Some points, each followed by its number:
   1.4   0.0   1.4   0.0   1.4  -1.4   0.0   0.0 0
   0.0   1.4   0.7  -1.4  -1.4  -1.4   1.4  -1.4 1
  -1.4  -1.4  -1.4   1.4  -0.7   1.4  -1.4  -0.7 2
   0.7   0.7   0.0  -1.4   0.0   0.0   1.4   1.4 3
  -1.4  -1.4  -1.4   1.4  -0.7   1.4  -1.4  -1.4 4
  -0.7  -0.7   1.4  -1.4   1.4  -0.7   0.0   0.0 5
   1.4   1.4   0.0  -0.7  -0.7  -1.4   0.0  -0.7 6
   1.4  -0.7   0.0   1.4   1.4  -0.7  -0.7   0.7 7
  -1.4   0.0   1.4  -0.7   0.7   0.7   0.0   0.7 8
  -0.7   0.0   1.4  -1.4   0.7   0.0   1.4   1.4 9
   1.4   1.4  -0.7  -0.7  -1.4  -0.7   0.0  -0.7 10
  -0.7  -1.4   0.7   0.0   1.4  -0.7   0.0   0.0 11
   0.0   0.7   1.4  -1.4   1.4  -0.7   0.7   0.0 12
   0.7  -0.7   1.4   1.4   0.7  -1.4   0.7  -0.7 13
   0.7   0.7  -0.7   0.7   0.7   0.7  -1.4   1.4 14
   1.4   1.4   0.7  -0.7  -1.4  -1.4   0.0  -1.4 15
   1.4   1.4  -1.4   0.0  -1.4   0.7  -1.4   0.7 16
   1.4   0.7   1.4   1.4   0.0  -0.7   0.7   0.0 17
   0.7   1.4   0.0   0.0  -0.7   0.0   0.7   0.7 18
   0.7  -0.7  -0.7   0.0   0.7   0.7  -1.4   1.4 19
   0.7   0.0   0.0   0.0   1.4   0.0  -1.4   0.7 20
  -0.7  -1.4  -0.7  -1.4   1.4   0.0  -1.4   1.4 21
  -0.7   0.7   0.0   1.4  -0.7   0.0   0.7  -1.4 22
   0.7  -0.7   0.0  -1.4   1.4   0.0  -0.7   1.4 23
  -0.7  -1.4  -0.7  -1.4   1.4   0.0  -1.4   1.4 24
   1.4   0.7  -1.4   1.4  -0.7   1.4  -1.4   0.0 25
   0.0   0.7   0.0  -0.7  -0.7   0.0   1.4   0.7 26
New points follow, each followed by the numbers of its two nearest points above by angle, seen from the average point of the numbered points, nearest first.
  -1.4  -0.7   1.4  -1.4   1.4   0.0   0.0  -0.7 5 8
  0.0  0.0  0.7  0.0  0.7  0.0  0.7  0.7 9 8
   0.7   0.7  -0.7   1.4  -0.7   0.7  -0.7   0.0 25 16
   0.7  -0.7   1.4   1.4   0.7  -1.4   0.7  -1.4 13 17
  1.4  1.4  0.0  0.0  0.0  0.0  0.0  0.7 18 16
   0.7   0.0   1.4   1.4   0.0  -1.4   0.7  -1.4 13 17
   0.0  -0.7   1.4   0.7   1.4  -1.4   0.7   0.0 13 11
   0.7   0.7  -1.4   0.7  -0.7   1.4  -1.4   0.0 25 16
   0.7   0.0   0.7   0.7   0.7  -1.4   0.0  -1.4 13 0
   0.0  -0.7   1.4   0.7   0.7  -1.4   0.0  -1.4 13 11
  -1.4   0.0   0.7   1.4  -0.7   0.0   1.4  -1.4 22 13
   0.7   0.7  -1.4  -0.7   0.0   0.7   0.7   1.4 3 26
   1.4  -0.7   0.0   1.4   1.4  -1.4  -0.7   0.0 7 13
   0.0   1.4   1.4  -1.4  -0.7  -0.7   1.4  -0.7 1 15
   0.7   0.7  -0.7   0.0   0.0   0.7  -0.7   1.4 14 16
  -0.7   1.4   0.7  -1.4  -1.4  -1.4   1.4  -1.4 1 15
   0.7  -0.7   0.7   1.4   0.7  -1.4   0.0  -0.7 13 7
   1.4   1.4  -1.4  -0.7  -1.4  -0.7   0.7   0.0 10 6
   1.4   0.7   1.4   1.4   0.0  -1.4   0.0   0.0 17 13
   0.0   0.7   1.4  -0.7   0.7  -0.7   1.4   0.0 12 9
  -0.7   0.0   1.4   0.7   0.0  -1.4   1.4  -0.7 13 22
   0.0  -0.7   1.4  -0.7   1.4  -0.7   0.0   0.7 5 11
  -0.7  -0.7   1.4   1.4   0.7  -0.7   0.7  -0.7 13 11
   0.0   1.4   0.7  -1.4  -1.4  -0.7   1.4  -1.4 1 15
  -1.4   0.0   0.7  -0.7   0.0   1.4   0.7   0.7 8 9
   1.4   0.0   0.0   1.4   0.7  -0.7   0.0   0.7 7 17
   1.4   1.4  -0.7   0.0   0.7   0.0  -0.7   1.4 14 16
  -0.7   0.0   0.7   0.7   0.7   0.7   0.7   0.7 8 9
  -0.7   0.7  -0.7   0.0  -1.4   0.7   0.7  -1.4 22 1
  -1.4   0.7   0.0  -1.4  -1.4   0.7   1.4   0.7 26 3
  -1.4   0.0   0.0   1.4  -1.4   0.7   0.7  -1.4 22 4
  -1.4   0.7   0.7  -1.4  -1.4  -1.4   1.4  -1.4 1 15
   0.0   0.0   1.4   0.0   0.7  -1.4   1.4  -0.7 13 12
   0.0   0.7   1.4  -0.7   1.4  -1.4   1.4  -1.4 12 0
  -0.7   0.7   0.7  -0.7   0.7   0.7  -0.7   0.0 8 5
  -0.7   1.4   0.7  -0.7  -1.4   0.0   1.4  -1.4 1 22
   0.7  -0.7   0.7   1.4   0.7  -1.4   0.0  -0.7 13 7
   0.7  -0.7   0.7  -0.7   1.4  -0.7   0.0   1.4 23 0
  -0.7   0.7  -0.7   0.7  -1.4   0.7   1.4  -0.7 22 26
   0.0   0.0   1.4   0.0   0.7  -1.4   1.4  -0.7 13 12
   0.0  -0.7  -1.4   0.0   0.0   0.7  -0.7   1.4 19 14
  -1.4   0.0  -0.7  -1.4  -1.4  -0.7   1.4  -1.4 1 26
  0.7  0.0  0.0  1.4  0.7  0.0  0.0  1.4 7 14
   0.0   0.7   1.4  -0.7   0.7   0.0   1.4   1.4 9 3
   0.7   0.0   0.7   0.0   1.4  -1.4   0.0   0.7 0 7
   1.4   1.4  -0.7  -0.7  -1.4  -0.7   0.0  -0.7 10 6
   0.0   0.7  -0.7   0.7  -0.7   0.0   1.4  -0.7 22 26
  -0.7   0.0   0.7   0.7   1.4  -0.7   0.7   0.7 11 13
   0.0   0.0   1.4   1.4   0.0  -1.4   1.4  -1.4 13 17
